Each path below is one point turned by a fixed rotation once a step. After each direction that follows a path, write how fast that rotation turns it, in deg/step (0 if it stays still).
Each turn is a multiple of 5 degrees from 10 to 175, or 0.
Each row of a path follows its step; steps can be skipped.
path 1
step 0: [-14 -21  14   6 -32  -6 -15  20  22   9   9 -31  -6 -16 -16  -2  16 -23
  -4  16   7   4  21 -19 -30 -21   6  -7  19   4  29  -7  12  34 -27 -28
   8 -10 -42  17  10   7 -16   3  33  11  10  -3  -5 -26   5  -2  16]
step 1: [ 14 -17  -2   3 -18  10  -5  12   0 -10  21  20   2  -6   0  14  15  16
  31  25  -1  12  28 -34   9  -4 -10  28  27 -26  13  13  -9  17 -10  28
  10 -30 -17  11  -9 -12 -24  11 -11 -13  -3 -25 -12 -31  28 -33  19]
step 3: [-25  -3 -29   6 -26  -4 -32 -22  23  -4  11 -27  -3   2  13   1 -39 -21
 -11  -3  -7 -17   8  12 -20  12  -5  45 -13   2   2  -3  -3 -21  24  17
  -5  29  19   2   8   9  20  33  -3  17  12  19  28   5   6   1 -18]
step 4: [ -8 -46  -3  11  23  12 -11 -16  -8   2 -11 -24 -10  29 -18   4 -11  -8
  15  -9   0  -8 -22  -9  14  39 -10  11  -5  23 -19 -17 -10 -12  26  14
  16  24  -2   9  22  -8 -25  31  -2   1  36   6  -6  27  23  14  18]
step 6: [ 22  24 -16 -29   8  -1  -2  -9   9   8  -4   7   8 -28  12  10   2  22
 -26  36  35  11  -5  16  -4 -41   3 -18 -20 -11  -6  24   3  34  14 -12
  -4  26   0  -2  14 -45  -7   7  -3   7   2   3   8 -25   8  22  23]
step 8: [-14  19   8  12   4 -34  -5  21  -5 -11 -12  17  10  -5   5 -25 -19 -14
  27 -29 -44 -25  14 -21  -2  -5  12  31  -3  -4 -30  20  -5  27 -10 -11
  14  -9   3  10 -10  -6 -20  -9  23   9 -21   9 -23   0 -11   5 -36]
step 9: [-15  -2 -17   1   4  -4   8  10  14 -20  -2  17 -14   4  20 -34 -17 -35
  31 -30   0  -8  15 -18  -3 -15  -2  11   1 -13 -19 -16 -21  -1  12   7
   1  20 -14 -18  -4  37 -18 -25 -12 -17  -9  -2  -2 -40 -13  38  27]
step 10: [ 21  -8  10   9   2   2  25   0   7  -2 -21 -12   0   9  16  22  -8 -13
   9  -3  -3  15   7  -2   4   3  18   4  47  -3 -13 -48  19 -28  -3  18
  -3  18  -9 -44 -16  11  33   0   7 -29   7   6  15 -35   9  10  23]
step 11: [ -1  10   7 -12  17   0  42   6  13 -17  -5 -13  -2  12  25  34  15  -1
  -7  14   0  11 -19 -16 -32  21  19   2  10   9 -18  13  41 -11  -9  23
  17 -28  15   9 -13 -10  23  10  33   7  25  -9  44   4   9  14   2]
step 12: [-14 -12 -14 -15 -27  -4   6  -7   2 -29  23  11 -15  11 -12  11  19 -14
 -13  31  -2 -12  -9   9 -26  24   5 -21 -21  35  27   6  26  -2  14 -14
  37 -25  -9  32   1  -7  -9   4   8  10  17 -14  -1 -20 -36  19   8]
step 13: [ 12 -28  -4   9 -50  -4 -32   3 -14  11  20  15  13   5 -22   5 -12  10
   6  31 -15  10  12  -6  14  10  11  -7 -12  13   8   3   2 -10 -11  -8
  31   1  27  20 -31 -29   6  16 -30 -15 -28 -13 -37  -9   1  17  15]
[  2  -3  -4 -13  -1   4  -4   6   7   0  -1  -2   6   5  -4  -4   2   4
  -4   2   4   6 -10  -6   5   5  13 -10   2   8   7   5  -1  12   2  -4
  12   1   2  -7   2  -5   8   2   3   3   2  -3   2   6  -7  -2   6] => 55
[ -2   6  -1  -6   4  -2  10 -10   8   0   1  -5   5   5  -4  13  -5   0
  -8  -3  10   1   8  -3   5   4  -7  -1   3  -7   1   0   3   1   0   1
  -6   5  -3  -4  -2  -6  16  -1   1  11  -6   0   1   1   2   5 -11] => 90
[ -1  -9 -10  -9   2  -3  -3 -12  13   2   3   7  -2   2  -7  -4  -4   3
  -1  -4   3   2   2   0  -2  -5   3   3  -6   2  -3   1  -3  -6   1   3
   3  -8   5   2 -11  -2  -3  -6   7  -7  -7  13  -7  -1   0 -10  -5] => 65
[  2   1   2   3  10  -1   2   3   1  -3   0  -9   1  -8  -2 -13  -3  13
  -6  -4  -4  -3  -6   3   4 -11  -2  -4  -6 -12 -10  -2   0   4  -1 -13
   5   2  -8   1   4  -2   6  -5   0   3  -3   0 -11  -3   3  -1  -1] => 40
[ -3   4   3  -2  -2  -4  -8   4   4  -5   5  -6   6   0  -6   8   7 -10
   1  -3   4  -1  -3  -2   1  13   4   9 -10  -1  -5  -6 -10  -5 -15  -6
   4   9  -1   1   1  -3  -5  -9  -4   0   0   3  -6   1  -2   2   3] => 80
[ -6  10  -7   4  -6   7  -3  -3  -7   2   2  -2  -5   3  -6 -12   1   0
  10  -2  -1  -4  11   6  15   2   8   8  -4  -6  -3   2  -7   6   1   4
   6   3   5  -6  -6   5   5   1   2   3  -2  -5   5  -2  -2  -3  -5] => 60
[ -8   0   2  -5  -3  -6  -3  -3  -4  -3  -5  -5  -8   1 -15   0  -9   7
  -2  11   4 -12 -13   3  -7   1  -1   4   2  -4  -1  -1   7  -4  -1   8
  -1  -3   7 -11  -3  -1  -4  -5  -4   2  -2  -9  -1   3   0   3   6] => 45
[  3  -2 -11  -2  -1   3  -4   3   0  -8   6   1 -12   9   4   5   7   3
   7   6   9  -4  -2   2  -9   6  -7  -2   2  -3  -8   5  -5   8   7  -6
   2  -4  -7 -10   7   4   2   0  -9  -5   2   9  -4  -3   3   1  -7] => 130
path 2
step 0: [ 10   8 -27 -32   0  46  25  -4 -10  -1 -11  -4  27 -39  10  -2  -9  18
  -7 -11 -28 -44  -5 -16  -1  -5 -14  13  -7 -12 -23  23  10 -15  14 -20
 -20 -19  -8  -1  -3  12   8 -50  -6  10 -10   8  -1 -13  11   2  23]
step 1: [ 11  -5 -25 -22  -7  25  25  11   6  22 -26  14  16 -16   4  -7   1  21
  14 -16 -27 -22  -3  40  -1  23 -19   0 -16   6 -20   2 -12   4   3  -3
 -55 -33  10 -10  -8   9 -11  19  18 -29   3 -29  16 -18  -5  -1  13]
step 3: [ 11 -14 -39  29 -28  31  15  15  28   7   3 -13  -6 -18   8 -30  15  17
  -8  -4 -10   7  17  -6 -11  -3 -32   2 -27  33  -2 -25  -2  11  10  -2
  -2 -26  -5  18   7  26 -17   6 -36  17   0 -26  -9   9  -5  31  13]
step 4: [-27  -8 -50  -3   7  26  -7  12   9  14  -6 -21  -8  -5  18 -51  11   6
  16  26   5 -19  -9   6  22   1  -2  11 -11   6 -25 -21   4 -27  14  -5
 -11  -5 -10  42  34  31 -11 -16 -12 -19  19  12 -12   7 -16   3  -6]
step 5: [ 13   8 -22 -24  23  30  12  15  -5  32 -19 -23   9 -47  18 -14   1   3
  -7   7  11 -15   7 -16   5  -5 -26  32 -21 -10   1  11  -1  -3  26 -31
  -6  -3  -1  35  11   1 -13 -29  31  -7  -1 -13  -2  33  10  13  17]
step 7: [ 21 -16   3  -8  -5  25  38   4   4 -14 -22  -9   8 -33   0 -25  14  24
  -1 -31  17 -39   3  21  -5  17 -33  15  26  28   2   9  15   1  12  -7
 -15 -21 -28 -12  -8  11 -20 -17  -2  -5  -3  17  11  15 -32 -10 -28]
step 8: [-12 -24  -3  -5  -8  32  26  13   0  -5 -15 -15   0  25  10 -32   8  18
  16 -24 -10  -7  -1  25 -20  11 -17   2 -28  39   2  -6 -24  43  25  -7
  -2 -24 -28  -4   9  17 -13  -3   5  10  15 -28  -5  23 -26  14  11]
step 9: [-21 -14  -8  -2  20   8   0  -9  29 -31 -14 -21 -11 -12  44 -17   6  -7
  14  16  18  -8   8  -2   9   6 -10  -3   8  39 -26 -10  -2  -4  26 -32
 -10 -26 -17  15  40  31  10  11  -8  -4  20 -24  -3  27 -18   8 -11]
step 10: [  9  17  22  -3  -4  33  -8  27 -14   4 -29 -21 -21 -16  12 -30  15   6
   5  15   7 -11  14 -12  19  -3 -18  31  -8  25  14 -20  23  -3  26 -29
   0   0  32  17  26  22 -16 -10   2   5  11 -33  -5  25  18  31  -9]
step 12: [  2  -7  12 -11   1  34  45 -13  16  -3 -48  -6   6 -12   3   2 -11  49
   3 -16  -1 -18  10  17  -2   3 -14  26  10  -9   2   1  29  -5   3 -35
 -22 -22  -6   7  -2 -17 -18 -19  16 -20  16 -24   5  12   8 -36 -10]
step 13: [  2  19   2 -50   5  43   5  -9  -4 -33 -36  -8   5  15   1 -15  -7  19
  20 -45 -23   5   9  28  -9  10 -26   4  -8  15   6   7 -20  29  -1 -15
   9 -26 -10  12  20  11  -7  11   1  -5  -3 -21   1 -17 -17 -12 -23]
[  6  -8  -4   2   7  -5  -1  -6   1  -3  -1   3  -3   4   5   1  -3   2
  -1   5   0  -9 -14  -3   1  -7  -9   6   9   7   0   5   7  -2   1   0
   0  -1   8   0  -8  -4   1  -6  -1  -7   9   6 -11   7   4  -5 -12] => 145
[ -6  -6  -5  -4  -8  -2   8  -2  -7   2   2  -6   2   6  -5  12   6   0
   0   4   2  -2  -9   0  -2   1   4   3  -9  -6  -3  -7   2  -3   5   3
  -9   0  -9   2  -1  -3   0 -14   2   6  13  -7  -2  -5 -10  -3  -4] => 95
[ -2  -2   4 -10  -1   3   4  -3   1   0   9   5   3   8  -5   1   7  -3
   0  -2  -1  -2  -7   4  -1 -11 -12  -9   4   9  -4  -4  -6   3  -5  -2
  -4  -7  -6 -14  -3   0  -2   7  -6  -1  -7  -6   8   7  -7  -1  -1] => 60
[ -9  -4  -4   8   3  -1  -3   8  -6   7 -12   3  -3  12 -12  -2  -9   6
   1   0  -4  -3  -1   3  -4  -2   0   4  -2  -4   2  -4  -3  -4   0  -4
   2   2  15  -9  -4   5  -8   3   1   1   0 -10  -3   4  -7   4   3] => 160
[  2   6  -2  -8  -4   3  -8   3  -2  -2   1  -1  -6  14  -9  -8   4  -4
   0   4  -6   4  -2  10   1   5   3  -7  -3   7   0  11  -1   5  -5   7
  -2   3   0   8  -2   8   6   3   1 -12  11  -2  -6  -4   2  -3   3] => 155
[ -4   3  10  -4   3   0   0  -8  10   9  -2   4  -8   3   0  -5   2  -6
  -4   8   3  -5   2  -7   2 -10   2   7 -14  -8  14   5   4  -6  -6  -1
  -5  -7  -3   0   4   3  -4  -3  -4  -4  -3   3  -4  -2  -4   3   3] => 60
path 3
step 0: [ 18 -27  20   5  15 -15 -13  16 -33 -12  -4  34   5 -52  11  -8 -17   2
  -1  19  23 -24 -12  19  -1 -30  11  14  14  -4  24   9  52  28  19 -23
   6  14 -17 -41   1 -24  -6  11 -15  -9 -32  -4  -8  -9  -4 -14  -2]
step 1: [ 17 -16 -23  21  16  -2 -16 -16 -22  -2  38  -3   1  35  -9  21  29 -37
  -2  12 -13  -2  -3  40 -20 -19  -1  25  32   3  -9  -1   9 -28  25 -27
  10 -19   6   5  -5  25  -7 -15 -29  14   2   5 -20 -19   8  47 -27]
step 2: [  1 -12   6   0  18  31  -5 -15  10  -4  43  -7  42   4  -4   5  11   9
 -12  17  17 -25 -20 -32 -31  29   9  25   2  29  18 -39  22 -13 -13  18
   1   7   0  15  -1  -1 -11  31  48   7  23  20   1  28  -7  11  21]
step 3: [-54 -22  11  -4   0 -26   1  23  13  43   9 -55  25   9 -13 -24  25   9
   6 -26 -21 -14 -14 -30   2  -6   4   9 -22 -16  25  17  -3 -11 -21  -9
  -7   5  24  -5 -19 -23 -26 -22 -12  22  -1  -9   8 -10  16 -17 -13]
step 4: [ -1  -3 -20  32  -7   9  13 -31  13 -18  -2  22 -16  17  17  -8  16   8
 -14 -32   8  17  14 -16 -11 -17   0 -38   4  10 -18  20 -30   5 -26   5
 -19 -25   3  -4 -11 -40  -2   7  25  26 -49  24 -30  -3   0 -40  -1]
step 5: [  6  12 -26  17   4 -16 -11 -12 -11 -14   0  -5 -10 -28   8 -18 -32  -8
  19 -16  26  17 -27 -18  34  -4   8  26  12 -40 -15  -5 -10  13 -27  36
   4  14 -11   2 -35  30  -9 -35 -28 -25 -25   8  -4  10 -33   4  29]
step 6: [-11  10 -26 -39 -16 -38   1  -3   0 -23  16  17   1 -11 -21 -22 -20 -25
   0  36  -7  44   7  17 -26  -5 -12  11   5 -15  43  -4 -25   1   8  24
  16 -20  16   4  37   0  40  14 -12 -11 -14  14   1  -5  32  11   0]
step 8: [  1  13  10  24  18   6   8  17  -3  15  -8  -7  -6  -8 -39  33   6  -6
 -13 -20  -9   5   7  -9  14 -20 -17   4 -22  30   5 -16 -12  40   5  35
  33  15  -8 -15  24  -9  -2   0  -8  40  29 -22  38  44  -3 -10 -40]
step 10: [ 20  32 -25  -2 -33  -3 -10  11  15 -12 -45   4  -6  21   9  -2  31 -36
 -39  -8  32 -21   1  30  23 -21   3  14  16  14  25  29  36 -20  -2 -15
   0  23   2   4 -28   6   6 -23   9   4   2   7  -3  25 -15   9  24]
step 11: [ -6  22  12 -17  10  26 -18 -31  -2  23  20 -28  25  16  38  19 -15  11
 -16   5   2 -15   6  27   3  -9  17  -8 -11  -9  11  36 -16  -5 -22  19
  -7   4 -36   8   9  11  17  28 -17 -21 -11  17  22  -7  33  53  24]
step 13: [ -6 -19  32 -12  28  22   2  14  23   0 -22 -12  10  31  -4  -8 -27  -1
  20  14  25  37  23  26   5  14  14   7   1  -7 -27  -6 -23  36  22  -9
   3  25   5 -17 -29 -23 -16  12  12  47 -26 -25   7 -19   8 -27  11]
[  1   1   2   1   3  -6   7   2   8   1  10  -5  -6   4   2  -3   8   4
   0  -1   4  -3  -5  -1   7   2   3  -9   6 -10   4   0   3  -2   6   2
 -13  -3  -2   1   2  -5   6  -1   5  12  -8  -1  12   1  -8  12   7] => 45
[  2  -5   2   3  -4  -2   0   2   7   8  -3   3  -5   2   8   2 -15 -10
  -1  -1  -6  -1  -3   4  -3  -9  -5   3   6  -4  -3  -5   3   2  -8   6
  -4   2   4  -7  -4   6 -10   6  13   2   6   7  13   1  -1   0   2] => 130
[  4   1  -6   5  -3  -7 -11   4   6   7  -4  -1  -4 -11   5  -3  -2  -4
  -8  -5  10   2   7  -8   6  -5  18  -4   5   0  -3   1   0  -8   7   3
  -6  -2  -6  -7   1   6   3   3  -2  -3  -1   4  -6   0   5  -5  -5] => 70
[  1  -4  -2   4 -13  -9  -2  -3  -6 -14  11  -3   1   1  -3   2   6  -2
   0  -1   7   3  -4  16   3   1  -2   4   6  -1  -8   2   7  -2   2   3
   8   1  -5  -3  -5  11   6  -1   5  -4  -4  -1   3  -1   1  -8   6] => 80
path 4
step 0: [ 15 -15 -28  16  -3   8 -18 -23  60 -16  15  17  21 -17 -32 -24  11  -6
   2   3 -27  43  24  22 -38  -1   3 -17   3  -7  23   2  28 -25  11  -9
  -8   8 -40   6  18  15  19   8 -26   5  -9   9  13 -16 -27  -2  -9]
step 1: [ 22 -15 -23  24 -12  10 -14 -11  -9   5 -46  25   6  34  -5 -39  -4 -13
   9  -9 -17 -20  -9 -15 -40 -12  33   9   8  -1   6  -3   0  18  21  32
  -9  17  11  -8  -6 -13  16  11   8   8  30 -49  16  38  28 -17   9]
step 2: [-36  -7 -32  25  31 -15  -7  26  18  18 -36  16  -7   9   0   4  11  41
 -11   7  19  34  22  43  19   0  -7  -3  16  27 -21  16  -1   6  -5  19
   8   8  16  -3  -4 -32   2  14  -3  16  36  13 -15 -12 -17 -14  44]
step 3: [ -8   0   1 -38 -33 -14  -2  10  17  33 -35   5  18 -16  26  40  -4   4
  33   8  43 -33   9  14 -13  -8   5 -10  32 -11 -22  11  -6  -4  13   0
  13  21 -13 -31 -10  31  -5   5  31  10 -16  -8  47 -10   1  -3  -2]
step 4: [-14 -23 -12  11 -21   7  36  11  -1   7 -13 -13  19  -8 -24  13 -19 -17
  -3  12  23  -2  -9  -6   7 -12 -12  25  43  -1  12   3  -8 -20 -36 -29
 -23 -41 -24  40 -33 -34  -4  33 -21  11   9  18   8  -9  21  19 -22]
step 5: [ 14  29  23  26 -13  16 -30  -1 -20 -10   9   9  14  -7   9 -16  23  38
 -19 -18   7 -41  14 -22  28  22 -23 -11  20  28  24 -12 -21 -13  15 -12
 -17  12 -38 -22  26 -26  21  20  20 -11  -1  24  12   3  13  -5 -35]
step 8: [-30 -22   8 -13  11 -20 -19 -16  -4  21  -2  18 -25  -8 -14  -3 -13  18
  15   8  30  20  54 -32   8   3  25  -6 -29  26   1  33  -3   2  24  10
  -5  -3   6  -1  -1 -14 -14   7 -36  52  16  -2 -19   5 -15  40   0]
step 9: [  0  23  -7  11  -7  14   8  22   3  14  -5  -6  26 -21  -4  -3   8   7
  13  20  30  -6  -5   2 -22  17  -8  31 -17 -21 -17  38  -9  -8  14 -18
  51  36  19   0 -21 -17 -15  11  37  14 -43 -11   2  53 -15  10 -23]
step 10: [  6   2 -30   2   6   8   6   4  -1 -27 -11 -15  -4  12 -14   8  10  -9
  10 -23  -7  24  23  10   5 -24 -62   5 -10 -13 -16   4   6  31 -15  -3
  -1 -44 -46 -16 -20 -39 -40   2  -2  15 -18  -8  35  -9  -1  33 -13]
step 12: [ 11  23 -46  29 -17  -2 -39  13  23  -7  20  42 -18 -17 -17 -20 -17 -20
   0  19  -7   2  -1 -11  18  -1  -5 -14   1 -18  10  27 -24 -15 -55  -2
  -9 -14  11 -16  -4   4   8 -37  -3  28   4 -11 -16 -34  22 -29   6]
step 13: [-24  -6 -20 -40  -8  25 -33 -15 -42 -13 -17 -18 -25  18  -2 -41  -7  48
  13   5  23 -30  -9  15 -10 -12  18 -20  12 -18 -21  -5  23   7 -13  -9
 -29  -4  37 -17  -8  -8  27   7  11 -14 -31  -9 -20  -3   2 -13   6]
[  2   3  -2  -1   3  14   1   0  -1  -3  -4  -9  -7  12   1  -3  -1   6
  -7  -1  -5  -2  10   7  -2  11   4  14   2  -5   0  -7 -10  -4   1   4
   3   8  -2  -3   1 -13   0  -5  -1   5  -6  -2  -2   1   2  -3  -2] => 90
[ -6  -3   0   3   2  -5   3  -3  -1   5  -3  -2 -11   0  -1   2  -3   2
  -1  -4   1  -7  -4  -3   3  -1  -1  -3  -9   9   8   3   7   2  -8   3
   7   9   2  -1  11 -13  -4  10 -13  -9  -4   0   9  -3   4  -6  -2] => 120
[ 9 -5 -6  5  3 -5 -2  6  3 -6  1 -4 -9  1  6 11 -5  5  4  1 -5 11  0 -6
 -4  0 10 -2 -1  5 -1 -1  3  6 -4  0 -8 -5  4 11 -2 -5 -2  5  6 13 -5 10
  1 -6 -3 -4 -6] => 170
[ 10  -2   4  -6  -2   0  -9   7   9  -3   0  -3 -12  -3  -5  -1  13   0
   1   0  14  -5   3  -3   7  -5   2  -2   1 -13  -5  -9   7   4  12   3
   1  -1  -4   4   5  -2   3   2  -8   2   2   1   1  -2  -2  -2   0] => 140
[ -5   7   2   4   0   2  -6   1   3  -6   0   0   1   9  -8   4  -4  10
   9  -3   2  -3  10  12   0   2  -4 -11 -11   3   0  -3   1   0   5  -6
 -13   0  -8  -1   6   8  -7   5   0  -2  -6   3  -1  -3   6   3   6] => 140
[ -1  -7   9   4   1   5  -7  -7  -1   0 -11  -3  -1   4 -11   2  -5  -2
   5  -5  -3   6  -9  -7  -4  -2  -1   1   3   4 -11 -15  -1  -7  -1   0
  -5 -11   4  -1  -2  -8   3  -2  -2  -6  -3  -4   8   5   0   9   4] => 115
[ -1  -2  -1  -3  -6  -7  -3   0  -2  -7  -4  -2   0  -6 -10  -8 -10  -6
  -5  -5  -4  -9   7   3   2   9   4   1  -1   9 -10   5   7  10   0  -1
   4   1  -3  10   2   0  13  -8   3   4  -2   3   4   1  -2  -3  11] => 60
